rotation steps, each row followed by its count of steps
The counts run from 0 to 278.
[170  86 120 159  23 142 134 149 121 144 133 152 160 161 137 149 149 128
 146 141  76 126 138 111 131 155 127 125 123 142 139 151 119 131 156 135
 115 113 121 111 158 168 153 138 150 112 136 153 137 154 149 128 140  63
 100  92 169 161  74 127 172 156 143 138 170 130 153 131  78 144 138 102
 100 120 114 110 116 133 142 138 132  85 125 101 156 154 157 139] : 44
[180  96 129 170  43 136 143 127 120 165 114 154 153 168 112 151 142 113
 143 151  56 122 155  95 142 163 120 141 112 147 127 137 123 115 151 109
 115 108 123 108 143 167 158 137 142 107 124 146 139 167 175 129 133  64
 105 115 162 128  66 129 183 145 125 105 156 119 173 116 102 145 126 106
 121 109 119 109 123 141 153 127 120 107 131 101 150 146 154 135] : 46
[155 149 152 140 149 120 151 142 105  92 167 114 116 156 170 124 119 193
 100 128 149 137  88 147 115 110 118 158 111 153 130 140 168 163 132 166
 115 113 135 181 146 127 142 175 124 137  99 101 186 119  89 121 119 139
 111 132 145 163 120 101 125 144  70 129 159 122 135 131 102  84 128 128
 112 116 118 159 135  73  99 121 188 132 133 119 136 122 181 115] : 123
[ 99  79 145 107 113 178 141 149 153 176 155 154  96  86 120 164 151 154
 132  90 149 103  98 107 109 126 147  74 132 104 144 158 147 146 158 128
 145 141 114  98 133 115  82 132 124 111 144  99 131  91  98 121 163 113
 121 115 120 142 135 154 144 114 140  97 176 123 120 150  89 177 152 134
 104 166 162 132 128 159 121 102 119 109  64 157 142 166 139  91] : 181
[165  92 112 168  57 142 119 143 144 101 121 106 166 137 143 119 116 117
 120 130 147 130 147 115 118 109 151 112 136 117 156 121 127 158 155 142
 157 158 153 150 123 129 160 147 147 115 152 139 150 106 113 124 152  97
 100  83 169 151 108 111 111 157 131 172 182 139 106 176  96 148 206 118
  91  94  98 101 127 143 125 132 146 117 160  86 122 136 173 175] : 261
[176 101 117 178  64 146 131 131 159 137 112 109 183 148 130 122 135 108
 113 150  97 127 150  92 129 137 147 134 105 121 115  98 157 149 162 123
 146 127 156 158 132 155 179 149 141 131 135 124 143 125 117 113 143  90
  92 108 152 139  83 138 137 154  94 128 188 121 133 149  93 159 175 137
 111  86 111  93 132 141 147 120 141 149 147  65 138 165 173 165] : 264
[161 155 157 140 140 145 144 137  90 107 132 110 108 112  73 101 105 151
 114 117 137 119 119 141 141 116  97 140 128 117  64 109 147 137 135 109
 113 132 112 129 105 147 122 170 105  91 129 117 226 160 129  81 110 158
 130 163 115 132  95 158 114  99 106 111 166 101 131  82 127 110  87 137
 121 112 144 154 153 126  79 100 166 143  97 112 118  98 138  98] : 129
[110 118 112 151 109 121 141 151 135 125 178 138 137 147 185 150 102 127
 115 146 125 120 105 138 100 126 144 162 111 155 119 156 156 144 125 156
 148 157 130 158 151 121 143 188 161 133  97 117  88 122 135 139 138 105
 130  89 164 153 113  65 147 163 105 122 162  90 151 146  81 158 183  94
 133 151  82 134 120 161 169 108 155 109 141 144 141 117 170 164] : 13
[187 107 147 155  96 102 141 102 108 108 109 127  99 186 126 133 141  90
 114 172 112 115 159 126 149 118 112 125 105 165 108 137 106 113 125  85
 120 120 114  97  69 150 154 143 146 103 129 157 141 147 160 164 101  72
 132 144 117  91  87 106 131 117  99 113 166 153 181 128 141  98 138 105
 118  73 115 113 154 133 135 148  98 134 174 115 122 137 141 153] : 64
[108  92 170 128 125 159 119 153 142 124 172 147  96  89 118 140 125 171
 127 105 190 103  77 125  84 103 162  86 146  92 156 157 133 150 138 143
 133 147 108 137 115  84  63 151 149  97 132  82 153  96 102 124 135 130
 114 128 140 128 126  99 123 140 100 121 152 127 109 161  93 151 173 114
 108 147 147 146 129 148 109 105 138 111 122 139 108 166 142  68] : 165
[131 105  80 148  94 145 135 141 109 128 144 132 120 107 105 117  78  81
 150 121 142 124 146 150 124  92 113 115  99 132  85 137 110 111 130  67
 158 188 118  75 108 141 126 167 144  88 148 147 135 150 160 116 142 118
 150  91 156 104  99 101 141  77 145 123 174  96 142 122 118 153 155 103
 107 148 107 147 127 190 157 106 141 103 103 144  99  98 127 181] : 22
[134 120 101 146  97 142 142 147 112 123 138 126 127 116 101 121  99  65
 129 145 117 118 143 149 121 114 119 127 110 117  53 118 136 117 120  77
 142 176 109  80 114 153 127 183 150  96 139 139 134 164 173 110 126 108
 141 114 126 114  74 123 135 100 146 113 178  73 156  96 111 170 146 105
 122 136 106 138 141 201 153  97 145 114 111 141 102  94 125 158] : 20
[122  97 154 143  94 141 102 155  94 104 163 142 114  92 101 128 100 201
 147  90 194 100  92 130 108  91 137  97 170 122 144 146 108 151 147 174
 112 144 124 149 109  99  94 136 131  75 119 105 194 118 108 122 134 145
 129 136 178 153 133  93 113 147 122 125 148 143  96 151  99 109 149 102
 113 128 129 146 122 134 104 123 142 100 106 109 125 130 162  90] : 150
[164  81 140 107 116 141 139 128 111 153 111  93  97 145 117 137 126 109
 129 122 109 123 160 155 126 111 103  92 133 121 145 127 108 169 160 117
 148 124 131  94 132 157 146 135  89 105 164 159 198 107  86 128 129 104
  81 128 108 160  98 197 104 107 145 179 205 155 122 150 119 133 116 140
  89 115 140 128 151 104  74 142 119 106 132 123 131 129 112 136] : 86
[136 122 127 160  98 118 130 144  83 111 119 153  90 131 115 142  85  97
 155 142 128 130 148 142 111 123  98 136  97 133 116 176  91 119 129  90
 153 164 100  81  96 113 107 181 133  99 149 155 138 166 199 151 121 102
 135  80 165 103 107 101 141 100 161 149 155 121 151 131 130 144 133  70
 101 133  93 139 136 166 108 117 122  82 140 165 109  97 115 149] : 37
[ 81  75 150 129 114 143 149 152 127 191 158 163  95 124 136 162 132 143
 137 147 119  92  99  85 123 147 134 103  84 122 135 130 143 140 145 136
 143 121 131 124 143 106  83 139 109 136 124  93 108  92  96 133 155 122
 139 126 120 136 141 151 191 107 125  71 174 124 144 138  79 157 125 124
 128 161 150 129 116 142 131 103  94 130  59 145 155 168 170 101] : 184
[150 147 127 164  86 131 154 151 130  76 134 133 126 152 188 143 154 121
  92 158  92 147 129  79 148 170 126 156 102 129 145 134 188 155 118 153
 124 151 118 136 144 126 150 172 145 140 129 132 126 141 148 145 144  88
 129  81 113 190 123 128 144 170 155 133 146 112 137  92  95 160 155  88
 103 103 113 112 137 125 113 130 160 135 125 141 140 108 203 148] : 234
[132 116  88 146  97 145 135 142 110 130 140 134 123 109  98 121  87  71
 140 132 129 121 145 151 121 106 115 118 106 124  63 126 121 114 122  67
 148 183 116  78 108 146 128 178 140  90 143 142 135 163 170 109 131 116
 150 106 140 105  85 112 140  86 145 119 174  85 149 110 117 163 149 108
 116 140 105 140 131 199 151 104 141 109 103 143 100  94 124 171] : 21
[145 113  83 158  66 139 153 145 143 143 162 155 151 137 170 149 127 155
 133 106 123 140 113 137 111 124 133 135  98 152 142 187 135 133 155 126
 143 152 128 120 150 143 154 158 157 122 129 134 110 141 144 138 154  84
 119  58 187 145 111  80 170 121 119 131 167 110 135 161  98 147 171 115
  82 151 108 135 113 141 173 116 168  89 111 146 146 142 158 180] : 27
[121 124  93 175 109 121 143 145 119 106 147 141  98 141 181 132  99 123
 130 153 127 145 129  97 126 130 120 133  60 146 187 142 150 134 120 124
 159 170 138 115 152  85 126 161 119 144 134 123 117 104 129 166 160 120
 141  59 144 151 164  97 171 108 157 135 143 148 119 127 113 143 155  84
  86 138 105 131 121 118 111 124 145 128 113 156 128 100 203 175] : 230
[148 129 117 152 138 134 127 136  90 120 142 132 105  95  84 105  79 190
 147  76 187 121 117 143 129  83  95 122 124 140 118 143 116 132 151 119
 132 151 136 121  99 110 123 145  97  80 134 122 223 135 112 114 140 168
 142 131 165 125 140 116 128  77 113 118 157 138 103 141 136  88 107 138
 103 128 140 162 127 112  88 103 160 121  72 122 124 107 157 132] : 133
[104  61 106 138 105 129 146 122 117 180 159 153  93 141 142 152 119 124
 132 149 113  83 137  91 144 122 125 104 119 164 152 118 139 113 138 133
 132 146 147 100 140 112 133 110 121 103  91 116 103  88 110 148 166 128
 162 119 127 145 153 123 175 104 150  47 157 136 146 122 101 141 145 111
 147 169 131 126 116 152 165 123  91 134  67 129 166 116 198 158] : 200
[180 121 130 191  93 138 137 114 155 144  98 118 167 149 114 120 127  93
 114 162  94 121 162  81 137 139 129 154  87 130  87  98 159 132 152  95
 156 125 151 153 106 151 178 155 136 130 134 125 138 141 142 119 140  94
 108 122 144 101  89 143 145 136  80 104 179 108 154 144 120 151 156 149
 124  81 110  88 143 149 145 108 123 165 142  73 137 154 159 167] : 266
[125 120  84 168 118 127 146 143 120 118 143 136  92 140 160 131  86 117
 131 155 125 145 137  97 123 113 119 123  61 139 184 137 142 131 121 107
 167 177 144  96 152  81 121 158 118 130 139 126 124 101 127 162 164 122
 146  60 135 147 163 106 177  93 159 128 144 142 118 128 117 147 153  89
  88 148 114 139 119 127 109 114 139 129 106 161 122  97 194 174] : 229
[157 141 147 199 114 125 117 126 133 110  88 133 119 145 100 121  96  61
 117 185  85 125 165  80 133 147 114 162 103 109 117  87 154 129 126  96
 159 148 133 141 107 109 131 178 122 114 132 128 152 148 178 137 124 107
 108 111 133 116 104 144 133 148 124 116 143 105 149 107 139 169 144  95
 133  89  96 100 148 164 100 100 114 164 175 107 115  91 152 140] : 253
[119 102 131 142 133 123 163 114 135 138 160 157  86 152 173 169 147 134
  88 139 103  94 136  95 140 137 120 138 136 173 157 150 170 122 120 139
 122 146 125 107 120 116 139 122 148 107  67 114  86 110 147 175 149 105
 159 123 120 148 157  97 149 140 129  44 133 119 167 119 128 141 163 103
 152 150 124 124 131 149 175 116 114 153  95 154 171 110 185 149] : 203
[172 134 172 144 148  92 158 109 103 109 109 117  78 182 160 157 150 123
 103 165 112 117 151 136 138 135  94 157  78 166 131 161 133 137 124 113
 145 112 128 126  78 131 145 164 112 140 126 147 135 131 140 186 102  86
 113 137 101 112 117 125 115 118  87 128 181 152 183 145 148  95 127 111
 112  75 114 124 160  88  99 140 102 139 171 149 144 143 136 144] : 79
[126 116  79 163 127 137 140 132 127 124 132 143  85 129 142 125  82  98
 137 149 129 141 145 103 123 116 112 120  62 133 178 126 142 123 123  85
 172 181 139  81 153  76 117 153 110 123 143 117 133 103 133 148 164 130
 142  60 133 134 160 120 176  81 165 126 141 139 117 125 124 156 149  95
  90 153 117 130 120 136 102 105 138 134 101 159 113  87 182 172] : 228
[121 120 121 149 100 127 149 154 136 115 172 134 144 153 182 149 119 121
 103 150 110 121 102 136 103 135 143 160 116 143 107 147 170 149 125 157
 141 152 124 160 157 138 145 195 166 133  99 115  94 139 145 139 130  90
 125  93 147 155 102  77 138 173 109 119 169  85 160 125  81 160 183  92
 131 147  84 129 125 160 173 111 162 116 146 141 141 118 168 161] : 14
[176 115 138 134 144 105 148 111  96 103 151  98 110 174 154 128 117 168
  91 135 128 116 138 164 141  97 105 147 148 189 131 129 149 150 139 162
 115 114 149 158 124 151 183 140 126 106  84 127 187 113  91 134 124 121
 130 153 134 171 116 105  97 144  82 115 167 140 140 139 118  68 139 129
 137 103 110 141 143  82 130 144 161 139 140 100 160 101 184 159] : 108
[175  95 113 182  55 147 127 131 157 125 117 103 179 146 144 126 135 114
 119 149 110 125 147 102 121 131 154 122 115 117 132 106 153 153 158 135
 149 132 157 157 132 147 174 145 145 130 143 128 145 113 110 116 148  84
  93 100 161 145  94 133 130 163 105 148 189 122 117 159  95 154 182 130
 104  88 111  91 132 138 139 123 144 137 147  70 134 157 177 169] : 263
[175 113 120 186  80 142 136 119 159 144 105 113 176 151 123 119 137  96
 111 155  92 128 154  85 137 141 138 142  93 128 102  98 155 139 157 107
 150 122 155 159 121 156 178 151 136 137 132 123 143 133 129 111 147  86
 100 118 151 125  87 145 145 143  87 115 185 109 146 143 105 157 165 143
 119  86 105  90 134 142 147 111 136 157 147  69 134 158 171 166] : 265
[157 108  84 196  84 135 118 122 133 114 115 137 119 118 136 125  90 128
 149 116 139 132 166  90 131 116 115 118 115 138 184 140 128 128 148 118
 171 178 149 106 120 100 153 130 120  99 140 144 156 114 148 160 177 115
 128  63 180 150 155 110 143 115 168 143 136 151 101 152 135 142 172 104
  89 120 103 111 123 131 108 119 132 126 117 124 133  94 183 191] : 244
[126 127 150 125 154 144 163 117 157 119 148 148  67 131 158 168 161 109
  72 127 107 110 134 112 115 139 124 130 171 131 157 153 188 132 113 128
 131 162  99  96 132 115 113 148 162  98  82 106 107 119 163 161 138  94
 138 119  87 158 139 127 116 158 142  71 125 103 162 108 134 178 182  96
 146 154 130 121 151 167 141 109 136 150 121 168 143  92 146 115] : 206
[163 128 166 118 181 146 142 112 130 145 108 102  69 147 106 148 104 109
 103 128  98 126 154 164 100 116  94 136 172 117 157 132 136 166 141 120
 148 128 122 122 146 144 127 162  93  97 118 129 211 109 121 129 117 118
  74 141 102 156 106 189  78 148 117 150 167 131 142 135 148 135 117 131
 128 130 124 138 168 114  64 110 141 135 167 133 134  91 101 104] : 99
[153 137 142 171 145 134 131 111 153 109 101 120 115 115 128 142 103 110
 114 119 162 140 155 142  91 104 118 143 109 116 122 168 129 147 142  88
 195 167 128 137  70 102 134 185 129 120 155 136 141 128 155 152 133 105
 103  87 154  95 125 115  90 118 100 167 172 121 129 196 161 154 183 126
 104  94  94 123 155 156 105  99 129 136 168 139 105 126 103 165] : 272
[163 118 108 200  74 143 129 131 160 119 114 140 149 140 162 139 124 142
 123 126 100 138 148  75 123 143 131 150 119 135 197 141 160 150 153 145
 155 148 152 146 157 108 166 134 135 127 126 129 137 116 139 156 170  92
 102  67 177 167 142 120 149 174 141 138 135 140 112 154 114 156 183 104
  97 112 105 104 124 125 119 119 148 136 136 109 149 118 191 167] : 247
[142 155 191 164 137 140 130 139 107 133 126 156 116 117  77 127 125 173
 122 128 106 107  99  92 125 153 108 170 123 112  98 119 162 138 140 140
 111 108 116 166 127 126 101 170 110 110 110  88 194 164 147 101 110 139
 111 158 141 123 110 146 145 152  78  79 138  88 152  97 117 128  89 128
 151 121 143 138 141 124  86  88 145 150 106 113 141 122 152  57] : 142
